X: 4 groups of rows, each row roughly a mix of its group's hidden directions:
X (111 x 10):
0:  27 -18  32 -17 -37 -13  16  11  14  -3
1:  24 -21   7  25  17  14 -28  35  18 -11
2: -17  -3 -27 -35 -27   5 -17  -9 -29  18
3:  16 -11  20  10  15   0  30  27   9  42
4:  -2  -5   6 -17  23 -17  44   0  38  -5
5:  25  -8  18 -45 -14 -16  16 -15 -12  20
6:  -7  39  21 -10  26  10 -39  -8   0   8
7:  33 -28  -7  14 -30  16 -29   6 -10  18
8: -35   7  20  21  -7  -5   7  17  26 -37
9:  18   5 -13  -7  -2  20  25  -2 -55   1
10:   7 -11  22  36 -33  27 -18  -2  20  -1
11: -32 -13   6  23   9 -29  40  -9   8 -11
12: -27  15   0  -7  20 -25  21  24   7 -38
13:  35 -20 -15 -11   8   0 -21  18 -42  -1
14:  13  28 -25 -53  -2  -8  -4   5   6  -3
15:  17  -5 -35 -14  22  -2  29  -4 -24  30
16:  44  -8 -34   7   3   9  -3  -1  -2  35
17: -28  20 -24  -2 -16   5 -23 -28  16 -31
18:   5  14  28  39   2 -15 -39  14  -9  -2
19:   8   9  27   0 -24  18 -49  11   5 -14
20:  12  -3 -32 -26 -13  26  -9 -36 -14  16
21:   5   1  36 -24 -14  16 -14 -36 -25   9
22: -53 -21  -2  19 -12 -13  -7  17  16  -3
23:  10  10 -24 -15   0  30  -7 -36 -35   2
24:  -8  30   3  -2 -35  -1 -40  22 -14  10
25:  -4  26  34  30   5 -16 -37   8 -12   3
26:  -8   5  23 -38   5 -29  22  12 -11 -30
27:   5  17   8  -8 -21 -12   8 -46 -26  26
28:  25 -22 -10  24  30  30 -10  -5  -5 -29
29:   5   9 -31 -29   2  13 -20 -31   7 -34
30: -22  -3   6 -15 -30 -32 -22 -21  15  27
31:  -4  19  16 -23 -11 -20 -15  25  40 -19
32: -24  14 -20 -18  12  20 -28  10  39 -11
33:  -1  17 -39 -12  35 -23  27  11   7   3
34: -30  28  29  14  21 -14  14 -11 -26  13
35:  -5 -14 -10 -14 -28 -11 -24 -41 -21  22
36: -17   6  -2  26  16  30 -37  -9 -26 -15
37:  33 -25  -7 -10  -8  33 -30  15  14  13
38: -14  11 -32 -15   4   9  -3 -35  27 -29
39: -18  -2   7 -20 -37 -34   9  11 -16  29
40:  30 -13  13  37  30  12  15   7   0 -25
41:  -5  -3  49  26 -19   1 -20  26   7   2
42:   1  19  10 -26   3 -20  27  28  34  19
43:   7  18  21  34  13  -2 -47   4 -14   2
44:  -5  21 -26 -34  -4  13  -7 -43 -10   6
45:  18 -14  -2   0 -19  -5  11 -23 -53  14
46:  -9 -17 -17  18  20 -17  37  11  12 -35
47: -33  26  -6 -35 -24 -14  -5   5  12  23
48: -34   3  29  41 -19  -4  -6   7  21  -2
49: -23 -11 -21  48  -1  14   1 -23 -14  15
50:  -6   5  27  -9 -20  -5 -35   1   3 -45
51: -20   7 -50   0   9  -9  23 -28 -12   4
52:   7 -17  35 -31 -18 -20   4  17 -19 -26
53: -28  -7   9  25 -14  28 -32 -27  -2  18
54:  18 -17   3 -32 -22  13  -7  29  37   5
55:  12  15  -4 -19   3  31 -39 -24 -13  24
56:  31  16 -17  -3  34  11 -10   9 -34 -21
57:   5 -12  13  -3  -4 -19   4  43  -7 -44
58:  -8   0  17  38  -7  26  -8   8  32  30
59:  -8 -12 -28  28  -2  18 -18 -31 -33  -6
60:  22 -39 -17   1  19  30   7  23  20  -6
61:   8  36  24  14  19  -1  40  17  14  -6
62:  17  13  18  30  -8  13   5  22  23 -40
63: -13  -8 -18  -3  17 -17  37  10  24 -38
64:  -8 -21  14  51   1  10   7   5 -14  30
65:  52   8   5  13 -14  26   2 -15  13  16
66:  -3  18  28  32 -12  22  -1   2  25 -34
67:  21 -20  12 -19   1  27 -14  35  31  11
68:  -4 -24  10  27 -32  24 -28 -12   6  24
69:  20  11 -23 -17   7   2  14  19 -14  49
70:  -9   6 -38 -28   5  38 -13  10 -19 -10
71:  33 -14   2  35 -27  26 -16   4  16  12
72: -32 -18 -18  22 -15   1  -8  -9  24  38
73:  25 -11  18   1 -22  28 -24 -28 -16  24
74: -20  42  11  -7 -19 -31 -12 -24 -12  -1
75:  35  -8  26  13 -38  14   5  -3  26   7
76:   9 -31 -25   4  -2  26  25 -21 -27  20
77:  -1  24 -34  -7  47   1   0  -5 -23  -3
78: -17  23 -23 -28  20  11  10 -41 -11  -1
79:  30 -35  -6   7 -15   8 -12  34  25  -9
80:  15  25   4 -36  20   4   9 -36 -22  13
81:   1 -27  23 -15  -5  14  30  34  16  23
82: -24 -31  -5   3 -15 -31   4  40  10 -10
83:  31 -10  -3 -40  28   5  19  -7  22 -14
84: -10 -27 -30 -10   5  21 -45  -3  11 -13
85: -20   2  -6  10  43  14  31 -21 -24   5
86:   8 -19   3  26 -13  31 -42  -5 -22   6
87:   7 -32 -13  -8 -25  -6  -3  -3 -50  11
88:  19  14 -32 -34  12  -6  20  10 -11  32
89:   3 -27  -1  -2  22   2  12 -34   6 -45
90: -29   5   1 -22 -19 -22   6  44  14  12
91:  14   8   4  25 -18   1 -41 -18 -32  18
92:  26  11  21  25   8  -2  13 -49  -9   4
93: -33 -17 -10  38   6 -14  26 -23 -10  -8
94:  -3 -17  -9 -17 -31 -13  10  12 -47  18
95:  -2 -37  19  31   9  -2   2 -16 -28 -27
96:  10 -17 -15 -12  34  -8  48 -11  10   7
97:  14  13 -16 -21  23  22 -39  -2  26 -17
98:  28 -21  -5  20 -13  27 -35  -1 -22  15
99:   8 -14  10 -27  13  43   5   8   4  36
100:  14  16  25  15   5 -12  48  25 -13   1
101: -10  -4 -23   1   0  15 -20 -41   1 -41
102:  24 -48   7  32   5  -7 -13  -8  -9 -12
103:  28   3  -6 -12  15  16  16  19  13  48
104:  17   3  21  -8 -19  19 -50   7  -9 -20
105: -17   4 -14  28  34 -18  23  -7  -5 -34
106:   2  17   0  -9   0   5  41  42 -27  -1
107: -15  19 -23  -3  43  12   6 -34 -14 -12
108:   4  -9 -14 -18 -25   0   9  -3 -54  16
109:  15 -30  -4  44  -1 -14   1  28   5 -22
110:   5 -13  33  31   6 -30  -2  -4  37  -2

the two rows of each list that fit no group, in list order (the others fit one group, some only roughly):
- q_326:   6   9 -11  31  20  16 -37 -23 -27   6
- q_644: -11  21  21  -7 -27 -36  18 -14   0  31
- q_130: -29  29  -3 -16  -1   0 -17 -11  46  11
- q_886:   9 -27 -22   2 -29  -3  -6  21 -37  24
- q_127:  -8  45  19 -10   3  -1 -40 -18  -7   7
- q_296:  21 -11 -16 -38 -17 -22   4  28 -21 -17
- q_269: -11   0  -3 -46 -12  26  25 -14   0  25
- q_857: -39 -19   9 -25 -18 -32  17   4  13   9
- q_283:  14 -34 -15   6   4  16   2  22 -43 -17
- q_667:  17 -14  -4  29 -32   6   4   4  40  23
- q_128: -34  -7 -15 -20 -17 -10 -36   9  28  10
- q_141:   5 -15   9   7  -4 -13  30  52 -20  -4

q_886; q_296
- q_62:  -9 -20 -26 -13  -1 -11  -4 -41 -27  26
- q_490:   7  -4 -22 -17  18 -29  12  44  -7 -19
- q_564:   8  31 -30 -25 -20  13 -37  -4 -11   0
- q_481:   0   8   2 -47 -38   6   6  -7  10  25
- q_711: -36  -1  -9 -21 -20 -20 -26  15  28  15
- q_717:  14  13   8  25   7 -14 -48  11  12 -26
- q_360:   2  -4  -3  23  28 -15  -5  26  29 -38
- q_85:  10  -4 -38 -21  14 -15  17 -11 -41   5
- q_887:   4 -27  31  34  21 -11 -14  20   7 -23
- q_681: -26   9   5 -23  -2 -24  37 -17  24  21

q_62; q_887
- q_706:  18 -44 -11  38 -16  -5  18  11  -7  -1
- q_953:  22   3  35  30   5 -24  36   3  -6   6
- q_480: -27  40   8 -17  -8 -15   2  -7  35  17
- q_881: -10 -23  -3  29  24 -17  38  -6 -22  14
- q_788: -17  -6   4  34 -20  23 -11 -13  34  26
- q_403: -58  14  -3  -5  19 -15   8 -14   3  -6
- q_650:  -8  39  -4 -21 -14   4  -3 -44   1  20
- q_277:  47  -2 -24   6  13  -5   7  35  -5 -15
- q_767: -22  10  -8 -20  19  12 -33 -10  19 -38
- q_179:  21  -4   8 -13  12  33  18  -1  -4  48

q_767; q_179
- q_625: -21  -2 -14 -23  10 -30   5  38  26 -15
- q_938:  17  24  14 -14   0  24   2 -48   5  19
- q_289:   3 -12  -9  -1  -4 -30  24  45  19 -21
- q_935: -26  28 -11   6  10 -25 -14  17  -7 -41
- q_351:   0  21   2 -22 -28 -18 -37   9 -28 -17
- q_899:  39   1   2 -30  16  28  -6   8  30  13
- q_655:  27 -31   0  17   3   0  17   3 -47  -7
- q_533: -16  30  17  -7  -9 -22  -6 -25  38  19
- q_58:  16 -39   2  29  14  22  19  11 -19  20
- q_575:  -3  -7  33  14 -19  -4 -37  12 -27 -24

q_625; q_935
- q_920:   9  12  -2  10  12  26   9 -56 -10   1
- q_466: -30  17 -41   4  -7   4   0 -35  19  -5
- q_173:  -5  -1  -6 -35  10 -42  27  24   7  -9
- q_882:   9 -18  -4 -20 -18  28  15 -14 -23  41
- q_71: -17  14 -22 -43  -4  -8  27 -19  17 -16
- q_932:   7  39 -14  -8  25   8  16 -38   8  19
- q_389:   1  34   7 -25  27 -27  23  19  18  -8
- q_95: -29  27  15 -37  -7 -14  30 -10   7  10
- q_207: -19  -2  -4  16  18  -5  41 -22 -34  14
- q_342: -10 -22   8  10 -37 -13  14   7  40  21

q_920; q_389
- q_535:  18  27  23  24  26   5  16 -32  20  -6
- q_216:  11 -23  24  13 -28 -35  31  10  -9   5
- q_806:  17 -16  15  36  29   5  -5   3  30 -25
- q_809: -45  21  19  21  -2  10   4 -13  27 -17
- q_664: -16 -33  13   3 -43 -18   5  11  20  19
- q_893:   7  -8  -4  34  48   4   0  18   5 -24
- q_374:   8 -25  -5   2 -12  -5 -30 -49 -15   9
- q_906:  19 -24  12  18 -37  -8  11  25  31   3
- q_505:  -8  -5  -3  -2 -40 -15  35 -23 -25  17
- q_462:   2 -31  -1  -8 -18   8 -10  38  40  -6
- q_313:  -4  -4 -14  38  44   8   9 -11 -24  -9
- q_160:  24 -32  11   9  28   0  36   8  -2  26
- q_19:  -1   9  18 -41  -6  11 -13  22  38  14
- q_430: -34 -13  32   8 -36  10 -18 -16   8   7
- q_432:  28 -42   5  -5 -29  -8 -12  13 -19  20

q_216; q_462
- q_593:  14 -42  -6  37  -1  11  16   3 -26  12
- q_997:  21 -36  -1  13 -13  -7 -11 -31 -35   5
- q_801:  30  -3 -24 -24  -4 -11  27  38   3  12
- q_129: -47   6 -26  26  18  13 -15  -5   7  13
- q_211:  13  16 -13 -13  -6  19  15 -30 -47   8
- q_183:  -1 -38  16  -1 -26 -18 -12  34 -16 -17
- q_617: -33  18 -13 -40   0 -19 -29   9  11  -5
- q_863:  11 -27   8 -17 -32 -32  18  19  24  11
- q_716:   7 -30 -27  -8 -10  17 -25 -19 -37  -2
- q_78:  -4 -19   3  34 -34   8  -4   7  40  10
- q_563: -20   0  10  23  -5 -41  35   7  -5 -24
- q_452:  10  11   0 -46 -31  10 -22   0  21  15
- q_960: -27  -5   4  45 -13  16 -14 -25  16 -14
- q_632:  12  -9   4   8 -11  -6 -16 -58 -17  15

q_801; q_617
- q_702: -11  39   9 -21 -19 -13  32   3 -15  24
- q_406:  13  27  -4 -17  -6   4 -51  -2  22 -15
- q_737: -22  49   2 -17   6   5   3 -13  33   7
- q_631:  22 -21 -39 -14  19  30  -9  -6  16 -17
- q_761: -29 -11  16  34  -8   5  -6 -26  11 -36
- q_537:  12  -4 -44  25  19  18 -24   4 -15  17
- q_111:  10 -39 -15  13  12  13 -41 -17   7 -16
- q_821:  34  17  13 -35  -4 -19  33  -6   9   8
- q_647:  20   9  28  38   9  16 -36   8   4   8
- q_915: -29 -25   4 -34 -14 -34  10   0  -4  21
- q_39:   3  13  32  24 -30 -18 -11 -10   2 -37
- q_431: -13  42  10 -22 -19 -14  28  -1  -8  24
- q_102:  18  40   3 -10  34  12   7 -11 -17 -28
- q_64:  15  -6   3 -45   5 -35  24  15 -14  -7

q_647; q_39
- q_238:  -9  39  26   3   5 -17  26  11  33   7
- q_426:   4   3  35 -28 -15 -25  26  16  12 -25
- q_34:   6 -19   9 -14 -10  -3  40  15 -43  -9
- q_965:  -8  46  22  -1  -2 -16  16 -16  30  14
- q_428:  33  29 -22 -15  34   9  10 -17 -15   7
- q_386: -32  20  19   8  -1  27  -3 -42   4  10
- q_391:  11 -14 -48  -5  -4  15   4 -37 -15  -7
- q_528: -10   1 -10 -19  22  13 -21  22  49   4
- q_996: -21  46  12 -14  -3  -8   8 -10  34  14
- q_250: -19  27 -23  12  24 -11  29   8  34  -5
- q_371: -26  46   1 -18  10 -20  -4 -27  -1 -13
- q_223: -23 -24  13  39   1 -19  16  -9 -30 -13
- q_933:  18  -7 -45  11  25  -5  -8  32 -17  -1
- q_74:  -3 -12 -14   0   8  17 -43 -37  22 -12

q_34; q_528
- q_258:  -4  11   2  36  35 -18 -19   7   1 -35
- q_861:   1 -12  -5 -38 -19  24  20 -13 -10  35
- q_919:  18 -35 -10  16  14  18   3  35 -17 -25
- q_856:  29  25  -6  31  15  21   6  13  20 -29
- q_708: -13  15  44  18  -7   2 -41  -4  13   3
- q_285:  38  -8 -15  -3  16  36 -20  -5  28  -8
- q_163: -14  16 -41  -3 -15   4 -26 -22 -30 -11
- q_724:  34  -1   1  21  19  23  23 -12 -36 -14
- q_979: -29  25  11 -14  -6 -18  -3  15  45  11
- q_597:  18 -17 -30  25 -11  -8  12  28  35   9

q_708; q_285
- q_25: -15   3  20  38 -19  -5  -2  28 -14  34
- q_552:  -2   3 -11  34 -11  -8  19  17  49  -1
- q_37:  30  -5  20 -33   5  12 -14   9  32 -25
- q_826:   7  -6   9   6  -7 -11  33  44 -33   7
- q_91:  -5  -3  10  15  38   4  42 -14  13  25
- q_385:  -7 -23  28  26  -8 -24   6  20 -38   6
- q_549:  23  -1   2  16 -29 -17 -40  21  13 -21
- q_109:  15  28 -20 -42  -1  14 -17  -2  29   0
- q_450:  -8  12  18 -17 -35 -32   9  26  26  -7
- q_23:  -5  12 -11  -4 -13 -18   2  22 -47  33
- q_312: -12   0  41   4 -31   6  14  11  27  25
- q_582: -13 -36  21   2 -39 -22   4  19  13  -5

q_91; q_312
